Each path below is one point turned by a fixed rotation once a step. After each direction that follows a path, write how fast that rotation turns it, in degrees a step (0 if it stays still).
Each turn is a multiple of 5 degrees from 10 to 175, or 0.
Each row of a path follows its step; steps can be skipped.
Path 1:
step 0: [ 25  -8  19  30  14 -10 -20 -11  12   5  14  14  -9  22 -18   5  -2   4
 -26 -11   1   6   8  -5  14  -1  11  -5  17   1   8  16 -11  16  -4 -17
 -14  -4]
step 1: [  0  21  -4  21  -6  -2  13 -10   6  12 -10  19  38 -12 -18  -4 -10   2
  12  -6  -9   9 -17  27 -12   9 -12   7  18  -2  -1  22  14  11  -2 -12
   3  -9]
step 2: [-16  18 -16  11  -2  20   6  -4   2  -6 -15  -4  -3  29   0 -10  -7 -16
 -10  21 -14  -1   5   0  -6  -4  -1 -14   3 -31   4  12 -28 -13 -18   0
  21 -12]
step 3: [-24  -4  18 -20 -25  12  -3  -8   8   7  -4  13 -18   5  -2   2  10  10
   7 -23  -4  27  -2  -9  -8   5 -11 -12   4  13 -14   8 -16 -28  -3 -23
   7  -2]
step 4: [-12   7  -2   2  -1  -6  -8   7  -1  15   7  -3  10 -11  32  21  -2 -21
  25  -1  23  12  -4 -11  22  12  -9   5   1  -3  10 -20   9 -17  -4   4
  27 -22]
step 5: [-20 -16 -10 -20  33  -7  -4  -3 -29  -6 -20 -13  -2  19   5  13   7   5
  -3  10   9   8  31  14   3  -3   6   3  -4   8  -6  -1  15 -10  22  -2
   9   7]
step 6: [  5 -28 -14 -14  -9  -4  20  12  -5  16 -19  14  -4  -9   2   8  14  12
   1   0  -6   5 -18 -20  15 -26   6  19 -17   7 -12 -13  -5  18  20  16
  -8  -9]
step 7: [ -3 -16  -8  -2  -5  -6   1  10 -17  -9  36   2   6 -16   9  -1 -12 -11
   8  22  -5 -31   5  17  -4  -9   7  -2 -13  10  -6 -21  -5  -5  -2  -5
 -35 -10]
step 8: [ 22 -14  13   8   1  -3 -27  -2  15  -5  -3  -2   3   0   7   6  -3  -7
  -4  -6 -16   2   5   4   1 -18   6 -15   8 -18   9  -5   3   8  17   6
 -29  45]
step 9: [ -8  30  26  -5  -7  10   8  -2  -3  -3  -6  -5   4 -42 -18   0  -8  11
 -13   0  -7 -16  -9   5  -8   2 -13   3   8 -15   0  -3  16  37  -3  11
  -6   2]
Directions:
[  2  13  -2   5  -5  -4  -1  -3   1  -1   1   2   4  -4 -10  -4   6   2
  -1   2  -1   3   9  -3   2  -2  -3   3   7 -10   1   1  -4  -1  -6  -5
  -9   2]
40
[ 5  3  1  3  1  5 -9  2 -4 -3  6  0  5  1 -2  3  2 -4  5 -2 -8  3 -3  3
  9 11  2  2  2  3  7  1  4 -7 11  0 -5 -3]
100
[-2  5 -6 -1  2 -2  4  8  0 -6 11 -3  2 10  5  3 -8  4  0  4 -2  3 12  1
 -3  2  4 -7 -5 -5  5  0  0  2  0  1  0 -2]
135
[  0  -3  -8  -4   3   1   1  -3   3  -3  -2   2   4  -5   4   7  10   3
   2  -2  -2  -4  10  -9  -3  -4   8   6   0   6   1  -6   4 -10  -1   2
   2  -2]
40
